One turn moves each row of this set onto another row. After a few examples, where does it send each row asked below?
Q39: [  4  15 -18 -15  -3   2   0  31  -6  -3   1  14   6  -2   3   2]
Q261: [  5  13  -2  19  26  -7 -29 -24   7 -23 -12 -22 -16   5 -17  18]
Q72: [  2 -18  -1  19   2 -24   1  -8  35  12  -8  11 -22 -18  -9  -4]
Q404: [ -7   2  18  14  13   0 -26 -42   8  20  -8  -5 -14  -9  -7  11]
Q867: [ 13   9 -12  15   1 -29 -15   4  19 -21   0   4 -24  -2 -27  10]
Q839: [ 17   9  -7  17  -5 -22  -3   6  18 -30  -9   3 -19   0 -15  16]
Q583: [  5 -15   3  22  -6 -21   4 -18  30   8 -14  14 -17 -16   8  -5]
Q972: [-14  13 -12 -33  11  10 -10  17  -5  -8   0 -13  14   3  -3   7]
Q919: [-14  10 -12 -31  14  10 -14  16  -9  -8  -2 -11  16   0  -7  11]
Q917: [ -1  12   1  12  16  -9 -41 -21   4 -14 -10 -23 -12   4 -24  20]
Q658: [ 18   2  -8  23   1 -20 -21  12  11 -22 -10  -6 -27 -14 -15   6]
Q508: [  5  16 -23 -14  -8   2   2  29  -2  -6   4  16   8  -1  -1   1]
Q274: [-14  -5  12   3  18   0 -11 -49  12  10 -18  -7 -11 -11  -2   1]
Q709: [ -5   3  -7 -13 -13 -10  -1   5   5  22   7  23  14  -5  15 -13]
Q742: [ 14  -6   8  28  -1 -12  -3 -10  15  16  -9  13 -28 -26   2  -2]
Q781: [ -6   5  -5 -11 -12  -7   3   8   2  21   7  20  12  -3  19 -11]
Q422: [ -7  -3  15  19  24  -3 -16 -43  14  11 -11 -14 -10  -6  -3  14]
Q905: [ -5  20  -7   2  24   1 -27 -31   6 -13  -6 -11 -20   1 -33  12]
Q860: [ 11  -7  12  29   6 -20   1 -22  20  10  -5   7 -22 -19   3   3]
Q362: [ 20   7  -7  29   8 -23  -8   0  11 -22  -7  -2 -25 -10 -11   6]
Q283: [  4  17 -20 -18  -7   4   3  31   0  -6   4  13   7   0   4   3]
Q668: [ -6   6  -6 -17 -13  -6   5   9   8  19   7  16  12  -3  19 -12]
Q396: [-26   0   1 -28   8   0 -13  -6  -7  20   1  -6  21   0  16  -6]
Q875: [ -4  16   0  -2  22  -2 -17 -24  -2 -26 -13 -18 -13   1 -24  22]
Q14: [-14  12 -11 -28  16  10 -16  15 -14  -8   1 -10  16   3  -2   8]
Q428: [-23   3   2 -30   2   0  -7  -7   0  16   4  -9  20  -3  11  -6]
Q393: [-26   0   3 -29   6   1 -12  -8  -4  20   2  -5  19  -5  10  -6]
Q83: [-14  -8   3   6  22   9 -15 -40  24  18 -14  -3 -16 -12 -12   0]

Q919 goes to Q508
Q917 goes to Q658
Q428 goes to Q972
Now find these:
Q867 goes to Q72
Q875 goes to Q839
Q422 goes to Q261

